In the data rows, zero lies at 4.5, halfway between 4 and 5.
Some points, one per row:
[4 8 2 5 5 0 4 4 4 3 2 8 4 7 4 3 3 5 8 6 8 6 6 5]
[5 3 3 4 5 7 6 4 5 4 4 2 6 5 5 6 4 4 5 2 6 3 4 7]
[3 5 3 3 3 6 7 4 6 4 3 1 6 3 5 6 5 5 5 5 4 6 5 2]
[4 5 5 6 4 6 6 6 6 4 5 5 5 4 5 5 1 6 0 4 4 3 5 6]
[5 6 5 7 2 3 5 1 3 3 5 4 4 3 3 5 3 6 5 7 6 5 2 3]
[7 4 5 4 6 4 5 6 4 5 7 5 4 5 3 4 4 4 4 5 5 4 4 5]
[5 2 9 3 4 6 6 8 4 5 1 2 6 4 5 5 5 6 2 1 2 3 4 2]
[2 5 3 4 4 3 4 4 6 4 6 5 3 6 4 5 5 5 8 5 7 3 0 4]
[3 5 5 3 4 5 5 5 4 5 4 3 6 5 8 4 5 5 3 4 1 3 4 5]
[5 4 3 6 5 1 5 5 8 4 5 8 4 5 6 5 5 4 9 3 8 6 6 5]
[6 5 4 5 4 3 4 4 5 5 4 3 1 3 0 6 4 6 6 6 6 5 5 6]
[3 7 4 3 4 3 5 3 5 5 4 4 6 4 4 2 5 3 4 6 0 2 6 4]
[4 7 6 7 5 5 4 3 5 3 3 5 5 5 4 3 4 4 6 5 4 6 5 4]
[5 4 3 4 4 5 4 6 4 4 5 4 4 4 7 4 6 2 3 4 4 5 5 3]
[6 0 4 3 6 7 5 6 2 6 5 1 3 4 9 6 9 5 4 1 4 2 1 6]
[3 3 5 2 6 2 5 3 4 4 6 5 6 4 3 5 4 2 5 6 2 5 3 5]
[6 6 3 5 4 5 3 2 6 4 6 7 3 4 3 3 4 4 6 7 8 7 6 6]
[4 6 6 6 6 5 6 2 5 6 7 4 4 8 3 5 6 4 5 5 4 5 4 4]
[8 4 4 3 4 5 4 5 2 4 5 5 4 8 4 3 3 4 4 5 7 6 5 6]
[4 6 4 2 5 3 3 4 6 7 5 6 6 7 3 3 4 4 8 6 5 6 5 3]
[8 2 6 3 3 9 7 9 2 5 2 0 4 2 6 8 4 8 0 1 4 3 3 2]
[3 7 6 4 3 6 6 7 2 1 2 2 4 4 3 3 3 5 3 6 4 4 3 2]
[2 8 3 7 3 1 5 1 8 4 5 6 6 7 0 4 4 3 8 3 3 7 5 5]
[3 6 4 4 5 4 5 4 5 6 5 4 6 5 4 5 2 0 3 6 4 7 6 4]
[2 0 5 3 7 4 5 6 3 6 7 0 6 3 8 6 8 3 0 3 1 3 0 3]
[4 6 7 5 7 4 7 4 4 7 6 0 8 8 7 7 5 2 0 3 0 3 4 3]
[6 0 6 1 2 9 7 9 3 5 4 0 3 2 7 8 6 6 0 0 5 2 7 4]
[5 3 5 5 5 5 4 4 3 1 6 8 9 4 4 4 4 4 5 5 4 5 5 3]
[5 6 4 4 4 4 3 3 3 3 4 4 3 5 0 4 4 5 5 5 8 6 6 3]
[6 4 5 4 7 3 4 3 3 4 3 5 5 5 3 5 4 2 4 6 5 7 3 4]
[4 1 6 3 5 7 5 8 3 3 4 4 4 3 5 7 7 1 2 4 2 4 5 5]
[5 2 5 5 5 5 4 5 4 7 4 3 2 3 6 6 7 4 1 4 5 3 2 4]
[5 5 5 6 4 4 5 5 6 6 6 6 4 5 5 4 5 3 6 5 0 5 8 3]
[5 5 3 4 0 6 6 4 4 1 3 4 4 3 3 3 4 7 4 6 9 3 2 1]
[6 4 4 2 4 2 3 2 6 5 5 5 6 5 5 2 4 5 4 6 4 4 4 8]
[3 7 4 4 4 4 2 3 6 4 5 3 4 4 3 6 5 3 7 6 4 3 3 5]
[2 2 3 7 4 3 5 6 5 5 6 6 5 6 5 5 4 6 6 5 2 7 0 4]
[4 8 3 6 3 3 5 5 6 6 3 5 7 8 3 2 3 2 6 3 0 4 9 6]
[5 3 4 2 7 3 2 4 6 4 5 7 2 4 4 6 4 4 1 6 8 4 4 3]
[2 9 3 4 5 5 4 2 6 5 5 4 6 5 4 2 7 3 5 6 3 3 2 4]
[5 5 0 3 5 3 4 5 4 5 7 4 3 5 6 5 6 3 2 3 2 3 5 5]
[3 7 4 6 4 4 4 4 5 5 3 5 5 4 2 4 5 5 4 0 5 5 5 6]
[4 6 4 5 4 4 6 5 3 4 5 4 4 3 7 4 3 5 5 5 4 3 4 5]
[5 5 4 5 3 3 6 2 9 2 5 7 4 3 4 5 5 5 6 3 4 3 4 6]
[6 3 3 5 5 5 3 4 1 6 5 6 3 5 4 5 7 4 4 5 5 2 2 3]
[5 4 5 4 4 4 4 5 4 3 5 4 3 6 4 5 4 5 6 4 7 5 4 5]
[5 3 4 5 5 3 5 3 5 4 5 4 4 5 5 4 4 4 6 2 3 5 5 6]
[4 8 6 5 3 4 5 4 4 5 5 4 9 7 6 3 4 3 5 4 0 2 5 6]
[4 0 5 4 7 5 2 4 7 7 6 2 5 5 9 8 7 0 4 2 0 2 2 6]
[5 5 7 6 3 3 5 5 6 5 4 6 5 6 6 3 3 5 5 3 3 4 5 5]
[3 4 5 5 4 4 6 7 5 5 5 3 5 5 5 3 5 5 5 4 1 4 5 7]
Then 16 other points, each followed by its number:
[6 9 0 8 2 0 6 0 9 3 4 9 5 4 0 0 1 6 9 9 9 8 9 4] 0
[7 5 4 3 6 5 3 4 6 6 5 7 6 5 4 4 6 5 6 5 2 4 4 7] 1
[5 5 5 4 4 6 5 6 3 4 5 6 1 3 6 4 4 7 6 6 8 7 5 0] 2
[5 3 8 3 4 9 7 9 0 5 6 8 1 2 9 7 5 5 0 0 2 2 1 2] 3
[5 4 5 3 4 6 3 4 5 4 5 4 5 5 5 5 5 4 2 4 1 6 6 3] 4
[4 3 5 8 9 4 3 7 4 5 6 1 4 5 6 5 4 4 5 5 6 5 4 5] 5
[7 3 4 5 3 4 5 6 2 1 2 6 1 3 4 5 2 6 7 3 9 6 4 4] 6
[6 6 3 8 4 2 3 1 8 3 4 7 3 4 5 5 2 4 9 6 9 5 6 7] 7
[5 2 7 5 3 6 6 6 3 6 2 3 5 5 7 5 9 6 2 4 5 3 5 4] 8
[5 4 3 6 3 5 5 5 5 3 4 6 3 4 0 4 6 6 6 0 6 6 5 2] 9
[4 5 3 7 5 2 1 0 7 3 6 7 2 6 2 4 2 4 4 6 8 6 7 4] 10
[4 9 1 6 1 2 4 3 4 1 4 8 3 5 0 1 3 4 9 9 9 7 7 5] 11
[3 7 5 5 4 3 3 4 6 5 5 5 9 5 5 3 3 2 5 4 0 5 9 6] 12
[4 3 6 5 5 3 6 5 7 4 5 6 4 5 4 2 3 4 7 5 2 7 4 5] 13
[7 3 7 4 9 4 5 6 1 4 5 2 4 6 7 7 7 5 2 0 5 4 4 5] 14
[4 6 2 6 6 5 5 5 4 4 6 6 2 5 6 6 5 2 2 5 8 2 4 6] 15
Which of these numbered points is nearest to each point below, looking only along the 8 directions in which the first points spread most? Its number follows each.
[3 8 8 4 3 6 5 4 3 4 4 2 6 5 4 6 5 4 1 5 0 6 5 2] > 4
[4 0 7 3 3 9 5 8 0 5 3 1 4 3 6 5 5 6 0 3 4 3 4 3] > 3
[7 1 9 3 6 9 5 9 0 5 4 1 8 3 6 8 4 6 0 1 6 2 7 3] > 3
[3 0 7 4 6 6 6 8 3 4 3 2 7 7 8 6 8 3 1 3 0 4 1 5] > 3
[4 6 6 5 5 3 5 2 4 2 5 7 3 4 1 4 2 4 6 8 7 7 5 4] > 10
[5 5 5 4 4 4 5 6 5 3 5 6 8 6 5 5 3 4 9 5 5 5 6 5] > 13
[4 2 6 2 4 7 3 7 0 5 4 4 4 4 7 6 3 5 0 1 4 4 2 2] > 3
[6 6 4 1 4 4 4 3 3 6 4 5 3 3 6 7 5 5 5 7 4 5 3 5] > 15
[3 1 6 3 8 8 3 5 3 9 6 0 7 6 8 7 8 4 0 0 0 5 3 5] > 14
[4 8 3 4 5 2 3 2 9 7 5 7 4 5 0 3 3 7 9 8 8 7 8 4] > 10
[6 2 4 3 1 7 4 6 3 2 3 6 0 5 3 3 4 7 4 4 9 6 4 4] > 6
[3 6 4 7 7 1 4 0 9 4 7 7 5 7 3 6 5 4 9 8 6 7 5 6] > 10
[3 1 4 4 5 6 8 7 2 4 4 2 5 4 6 8 6 5 3 3 4 4 3 5] > 8
[5 4 4 4 3 4 5 4 0 2 4 6 4 2 1 2 9 6 3 7 8 5 2 3] > 2
[3 7 1 5 1 3 5 3 7 2 3 7 2 5 1 0 3 5 8 9 9 9 6 5] > 11
[3 5 8 4 7 4 4 5 5 5 4 5 1 6 3 7 5 5 5 5 4 5 4 3] > 5
[2 9 2 5 3 2 4 1 7 5 5 9 5 7 0 3 3 5 9 7 8 9 8 3] > 0
[3 5 3 5 2 3 4 0 5 2 5 7 3 4 2 3 6 6 7 6 6 5 6 6] > 7
[4 4 4 6 6 3 3 4 7 7 6 4 4 4 8 4 5 5 3 5 0 4 4 7] > 1
[6 8 4 5 5 5 5 4 6 5 8 5 5 4 4 6 5 3 8 3 5 2 6 6] > 1
[7 4 4 3 5 7 4 5 4 5 4 3 2 4 5 4 4 3 4 5 6 4 5 6] > 15
[6 5 5 3 3 5 4 6 3 3 3 4 4 3 6 4 5 7 6 3 4 2 3 5] > 8
[4 4 5 5 3 4 4 4 2 2 4 6 3 3 3 2 5 7 6 7 9 6 4 3] > 2
[5 3 5 5 5 1 5 3 7 6 6 6 4 5 7 5 5 3 6 5 2 4 3 0] > 13
[5 9 6 7 4 3 7 4 6 3 3 7 8 6 1 4 4 3 3 5 1 4 8 5] > 12
[4 6 4 4 4 2 5 6 1 4 5 6 5 3 3 3 3 5 5 7 9 6 6 4] > 2
[6 7 4 6 3 4 3 3 6 5 3 4 3 5 3 5 3 4 5 3 5 6 7 5] > 9
[5 8 5 4 5 8 6 5 3 7 3 5 7 4 4 7 4 3 3 4 3 3 5 3] > 4
[4 9 1 5 3 3 4 1 6 3 5 8 1 5 0 1 2 6 8 9 9 9 6 4] > 11
[5 4 4 3 4 7 5 4 3 3 6 3 3 3 4 5 6 2 6 4 6 3 3 3] > 15
[4 3 6 4 4 3 3 6 4 3 6 5 3 3 2 5 5 5 4 5 9 6 2 2] > 2
[4 2 6 6 7 6 1 4 3 4 3 5 5 2 5 7 4 2 2 2 3 5 8 5] > 4
[4 8 1 5 4 2 3 3 8 4 5 9 3 6 2 2 4 5 7 7 8 6 7 8] > 7
[5 6 4 8 4 1 3 3 6 5 4 7 5 6 6 4 5 2 5 4 4 9 8 6] > 13
[4 9 5 3 5 4 3 5 7 6 5 5 4 4 4 4 7 4 8 4 4 5 4 5] > 1
[4 4 4 3 5 3 5 3 8 8 6 4 9 5 4 5 1 2 5 4 1 6 6 8] > 12
[4 3 6 5 5 5 7 7 4 5 8 6 7 5 3 6 3 3 2 6 2 5 6 4] > 4
[3 0 9 4 7 5 6 8 2 9 6 0 9 7 9 9 9 1 0 0 0 2 0 7] > 14
[5 5 0 5 4 2 5 1 6 5 5 9 5 4 3 4 3 4 6 5 6 3 5 6] > 7
[4 6 4 4 4 5 4 8 1 2 4 6 2 4 1 3 3 6 5 8 8 5 4 3] > 2
[4 3 4 4 8 6 2 5 6 7 5 4 4 3 5 6 6 5 7 3 3 5 3 4] > 5
[4 5 4 3 3 3 4 5 5 5 4 4 4 6 5 3 6 5 6 5 4 5 5 6] > 1
[4 3 4 5 6 5 4 6 4 5 6 2 4 4 4 8 6 4 4 5 5 4 4 2] > 5
[6 6 8 5 2 7 4 4 6 4 4 5 4 5 4 5 3 5 6 6 7 7 7 3] > 9
[4 6 6 4 5 4 7 4 2 5 6 3 7 5 5 5 4 5 0 4 4 3 7 4] > 4
[4 2 3 4 3 4 3 4 5 4 4 5 5 3 3 4 1 7 3 5 6 5 3 5] > 2
[5 9 4 6 5 3 4 2 7 5 5 7 5 5 2 4 3 4 9 5 9 6 6 5] > 7
[5 4 4 4 4 5 8 5 3 5 5 5 3 4 4 3 4 7 4 7 8 5 4 6] > 2
[4 7 3 6 0 2 4 2 5 3 4 9 4 4 0 3 3 5 9 8 9 7 7 3] > 11
[3 3 4 4 6 3 3 5 6 5 5 4 5 6 9 5 6 4 5 3 2 4 3 7] > 1
[6 5 2 3 6 6 3 4 4 4 4 3 2 4 2 5 5 2 6 5 9 5 5 2] > 15
[4 2 5 3 5 5 4 5 5 3 4 0 5 3 6 5 7 7 4 3 6 4 3 5] > 8
[2 6 1 8 4 2 4 1 5 4 3 9 0 4 0 2 3 6 9 9 9 7 7 2] > 11
[4 5 4 2 5 7 5 7 6 4 4 0 4 4 5 7 5 6 3 4 7 2 3 4] > 8
[4 5 6 5 5 4 6 5 2 6 4 0 7 4 4 2 5 2 1 4 0 3 5 4] > 4
[5 2 4 3 5 7 5 6 3 4 5 2 5 5 6 6 6 4 3 2 6 2 4 5] > 8
[4 5 5 7 4 4 6 2 3 6 5 2 6 7 7 7 4 2 1 5 2 4 6 4] > 4
[3 8 7 1 3 6 4 2 5 3 5 4 9 6 3 5 3 4 4 2 1 6 9 4] > 12
[7 3 4 3 6 6 4 5 4 5 3 4 4 5 5 4 5 4 4 4 7 1 4 3] > 15
[8 7 0 6 1 4 6 0 5 0 2 9 0 1 0 2 0 9 9 9 9 9 9 1] > 11
[6 2 4 4 4 7 6 5 1 6 5 4 4 7 7 6 7 5 4 2 5 4 4 6] > 14
[5 2 5 5 4 4 5 7 9 4 4 7 3 0 4 1 4 6 7 3 7 4 4 5] > 9
[5 6 3 5 6 1 2 1 7 3 6 8 2 4 3 3 3 6 7 6 9 6 5 5] > 7
[4 2 4 5 4 7 4 7 5 4 4 5 5 3 8 7 5 4 2 2 4 4 3 6] > 8
[6 0 5 5 4 5 3 8 2 4 4 3 3 6 9 5 4 5 5 0 5 7 5 6] > 14
[7 9 0 6 3 4 5 1 6 0 3 9 0 1 0 2 0 8 9 9 9 9 9 1] > 11
[7 7 6 4 2 5 4 4 3 4 3 5 5 4 2 2 5 7 3 6 7 3 3 4] > 2
